One turn moves every row onto another: examples first, then more rows asked:
Q27: -3.02	-0.76	-1.58	1.92	-0.21	-1.28	0.65	1.33	-1.34	1.72	-0.06	1.12	1.69	-0.85	-0.95	1.99	1.54	-0.13	1.21	1.00	-0.76	-0.47	1.08	-0.53	0.64
Q259: -1.66	-0.49	-1.29	-2.02	-1.57	-0.39	-0.30	-1.40	-0.48	2.40	0.25	0.81	-1.28	0.33	-0.11	0.93	1.81	-1.78	0.97	0.41	-1.40	-0.12	-0.31	0.08	-1.50
Q421: -1.05	0.31	-0.62	-0.17	0.37	1.25	0.83	0.80	-0.74	0.26	-0.79	0.74	-2.14	0.67	1.42	2.46	1.31	-1.86	-1.39	-2.32	-0.22	1.23	0.77	2.19	-0.33
Q248: -2.64	2.83	-1.26	0.45	-0.11	1.27	0.56	-0.68	-2.18	1.01	-0.64	2.35	0.15	-1.09	2.28	0.99	2.41	-0.60	0.42	-0.43	0.01	0.11	0.18	-0.49	1.96
Q895: -0.59	0.43	-1.62	0.01	1.17	2.11	1.13	-0.27	-0.33	-1.40	1.07	0.25	-3.04	0.31	-0.38	0.58	0.05	-0.81	0.44	-3.12	-2.03	1.25	0.86	-2.33	1.94
Q686: -2.01	-1.23	-1.55	-0.10	-0.76	-1.51	1.01	0.10	-0.86	-0.87	0.54	3.33	0.37	-0.97	-0.49	0.58	0.04	-1.34	0.61	1.82	-0.58	1.19	2.01	-0.75	0.19
Q444: -2.40	0.31	-1.60	-0.54	0.50	2.32	0.29	-0.17	-3.22	-0.27	-1.67	0.61	-0.71	0.13	-0.28	2.75	0.59	-0.30	0.08	0.96	-0.66	-0.47	0.97	0.67	3.43
Q471: -1.58	-1.79	1.23	0.31	-0.38	0.55	1.00	0.38	-0.43	0.45	-0.33	-1.71	-3.14	-1.25	0.37	2.56	2.62	0.10	0.73	-1.21	1.03	-0.16	2.59	0.83	0.23
Q877: -1.91	-2.59	-1.69	1.27	0.22	-1.19	-0.30	0.39	-0.54	-0.39	-0.90	1.90	0.34	-0.93	-0.81	0.52	-0.44	0.84	-0.32	1.43	-1.46	0.96	1.83	-2.29	1.57
Q204: -0.05	-0.26	-0.16	1.42	-0.45	2.49	-0.74	-0.74	0.73	1.75	0.28	-1.30	-1.21	-1.60	1.79	2.39	1.68	0.31	-0.88	-1.64	0.24	0.80	0.38	-0.87	1.68
Q662: -1.23	-0.83	-1.66	0.99	0.19	-1.65	-1.23	2.23	-0.06	1.87	-0.13	1.73	0.66	-0.63	-0.18	0.13	1.02	0.63	0.11	0.99	-1.07	0.40	2.77	-1.28	0.14
Q771: -2.32	0.19	-2.44	-1.01	-1.21	0.48	-1.10	0.63	-1.46	1.30	-0.27	-0.45	-1.34	0.31	-1.40	3.33	2.91	0.95	1.78	0.44	-1.62	-0.73	1.32	0.00	-0.56
Q932: -4.05	-2.54	-2.93	-0.68	-2.17	0.48	-0.80	-1.38	-1.54	1.06	-0.24	0.06	-1.29	0.80	0.06	1.03	1.71	-1.81	1.61	-1.98	-0.47	0.24	1.44	-0.94	0.11
Q416: -2.79	0.39	-2.24	1.46	0.46	-1.60	1.09	0.67	-1.33	1.34	-0.44	1.35	0.16	-1.11	-0.22	0.80	-0.72	1.97	1.07	0.89	-0.75	0.97	2.40	-1.29	1.14
Q937: -1.44	-0.88	-0.71	1.07	-1.14	1.41	0.87	-0.42	-1.89	-1.62	1.35	0.26	-3.26	-1.28	-0.04	0.75	2.18	-2.19	-0.20	-2.81	-0.12	-1.70	0.97	-0.24	0.24
Q491: -1.29	1.08	-0.95	0.58	0.01	3.37	-0.14	-0.43	0.00	-1.02	0.00	-1.10	-1.66	-2.95	-0.69	0.65	1.38	0.67	0.12	-0.88	-1.19	2.02	3.16	-1.75	0.88
Q507: -0.72	-0.40	-0.56	1.97	-0.15	2.86	-0.34	-0.78	0.96	2.01	0.64	-1.22	-0.64	-1.23	1.68	2.12	1.81	0.12	-1.16	-1.50	-0.50	0.26	0.62	-0.21	0.71
Q47: -1.00	-0.58	-1.70	1.02	-0.67	0.89	-2.68	-0.74	-0.20	-1.61	-2.69	1.76	-1.20	-0.40	-0.16	-0.11	1.65	0.69	1.21	0.18	-0.33	0.16	1.63	-3.16	-0.24
Q551: -2.06	1.14	-1.18	1.37	0.19	0.59	-0.77	-1.40	-1.10	0.33	-2.35	0.70	-1.14	0.21	-0.76	1.23	0.73	2.62	2.21	0.28	-0.75	-0.51	-0.68	-1.26	0.78
Q39: -2.82	-0.06	0.67	0.29	0.23	2.17	0.71	-0.63	-1.46	-1.90	-2.19	0.66	-2.35	-0.96	-1.85	-0.21	1.12	-1.95	-0.48	-2.06	-1.10	1.50	1.58	0.37	0.67
Q661: -2.16	0.59	-2.85	0.46	-1.44	2.01	-0.84	-0.22	-1.65	1.29	-1.85	1.18	-1.02	-0.65	-1.73	2.20	1.71	-1.95	-0.44	-0.85	-1.71	-0.59	4.07	-0.97	2.22
Q915: -2.62	0.52	-2.73	0.25	-1.50	0.46	-0.69	-0.58	-1.66	2.32	-1.19	0.44	-0.88	-2.14	1.10	0.67	1.08	-0.13	0.18	-3.00	-0.35	1.68	2.10	-1.04	3.42
Q60: -0.24	-0.19	-1.91	-0.66	-0.81	0.21	-3.04	0.02	-0.39	1.66	-0.15	-0.27	-1.77	-0.39	-0.05	-0.01	0.81	2.59	1.13	0.03	-0.92	-0.25	0.44	-0.14	0.17
Q795: -1.24	1.05	1.62	1.05	1.21	1.90	0.62	-0.66	1.48	1.44	-1.03	0.05	-2.31	0.75	-0.38	1.83	2.36	0.26	0.98	-1.58	-1.03	0.98	1.87	-2.28	1.68
Q526: 1.12	-0.06	-1.62	-1.53	-0.16	-0.30	0.45	-0.46	-0.68	0.87	1.44	1.66	-3.19	-0.13	0.28	-0.16	-0.33	-0.84	1.20	0.01	-0.69	-1.36	2.44	-0.79	1.77
Q482: -2.48	1.00	-3.34	0.27	-0.68	0.34	-0.09	-1.61	-1.07	-0.83	-1.42	2.14	-1.70	0.60	1.50	0.12	0.02	-0.12	2.33	-1.60	0.35	1.45	1.59	-2.30	-0.20
Q875: -0.60	0.75	-0.05	-0.19	-0.04	1.33	0.16	0.71	-0.90	0.17	-0.37	1.27	-2.47	0.61	1.52	2.44	2.21	-1.87	-1.80	-2.06	-0.13	0.39	0.30	1.60	-0.05
Q367: -2.13	-2.25	-1.96	-2.11	-0.87	-0.25	0.16	-1.28	-1.28	-1.40	-2.28	0.89	-1.66	0.09	0.34	1.52	0.61	-1.70	1.38	0.06	-0.12	2.20	0.63	-2.01	-0.14
Q587: -0.79	-1.11	-1.30	1.27	-0.93	1.10	1.09	-0.03	-0.95	-2.04	1.35	0.52	-2.87	-1.50	0.10	0.70	1.99	-2.36	0.19	-2.99	-0.21	-0.96	1.51	-0.32	-0.64
Q136: -3.98	-0.92	-2.09	1.99	-0.55	-0.76	0.27	-0.41	-0.98	0.30	0.03	3.25	0.27	0.27	-0.60	-0.43	-0.26	-0.13	0.58	-0.13	-0.92	0.57	3.01	-1.13	1.33
Q51: -2.35	-0.25	0.69	-0.84	0.32	2.15	0.39	-0.44	-2.04	-1.62	-1.71	0.21	-3.14	-0.53	-1.61	-0.18	0.78	-2.05	-0.97	-1.95	-1.14	1.22	1.35	0.19	1.37
Q146: 0.12	-1.15	0.10	-0.58	-0.20	-1.52	1.59	-1.50	0.16	1.48	-1.34	1.58	-2.17	-0.96	-1.01	1.48	1.17	-1.56	0.95	-0.55	-1.81	-0.24	0.19	-2.65	2.34
Q487: -1.16	0.99	1.65	0.69	1.61	1.64	0.96	-0.20	1.80	1.08	-0.55	0.22	-2.33	0.62	-0.34	1.62	2.57	0.81	0.90	-0.85	-1.54	1.01	2.27	-1.51	0.55
Q85: -0.62	-0.34	-1.00	0.62	1.45	1.77	1.00	-0.43	0.44	-1.58	0.86	0.51	-2.63	0.25	-0.31	-0.01	0.06	-0.04	0.59	-3.21	-2.19	1.51	0.29	-1.76	1.77
Q769: -0.83	1.42	-0.46	0.25	-0.21	3.25	-0.19	-0.79	0.07	-0.55	-0.29	-0.81	-2.02	-2.69	-0.93	0.43	1.49	-0.61	0.06	-0.88	-1.03	1.69	3.26	-2.73	1.04
Q581: -3.40	-1.98	-2.87	0.44	-0.77	-1.01	0.05	1.76	-1.64	-0.11	0.84	1.98	0.79	0.31	-0.48	1.79	0.61	-0.65	1.18	-0.09	-0.39	1.07	2.48	0.30	1.47
Q733: -0.86	-2.25	0.25	-0.14	-0.17	0.40	-1.72	0.32	-1.08	-0.26	0.51	1.40	-1.93	-0.18	0.97	-1.09	2.78	-0.24	1.04	-0.22	0.25	-2.15	1.92	-1.42	2.58
Q552: -2.22	-2.06	-0.68	-0.01	-0.61	-2.08	-0.21	0.99	-0.87	1.84	0.59	1.48	0.76	-0.76	-0.20	-0.36	0.16	-0.64	0.98	0.75	0.06	0.76	1.10	0.82	0.90
Q832: -0.37	-1.16	-0.26	-1.43	0.06	-1.33	-0.16	1.62	-0.60	-0.82	-1.14	1.49	-1.92	-1.19	0.81	2.01	3.86	-0.11	1.27	-0.43	-0.62	0.80	1.91	-2.91	2.11
Q359: -1.38	-0.39	1.15	0.18	-0.66	0.65	0.58	0.59	-0.80	0.42	-0.28	-1.17	-3.47	-1.09	0.73	3.03	2.98	0.49	0.72	-1.45	1.40	-0.01	2.59	0.60	0.81

Q507 turns into -> Q587
Q877 turns into -> Q27
Q47 turns into -> Q771
And these:
Q248 turns into -> Q526
Q51 turns into -> Q795

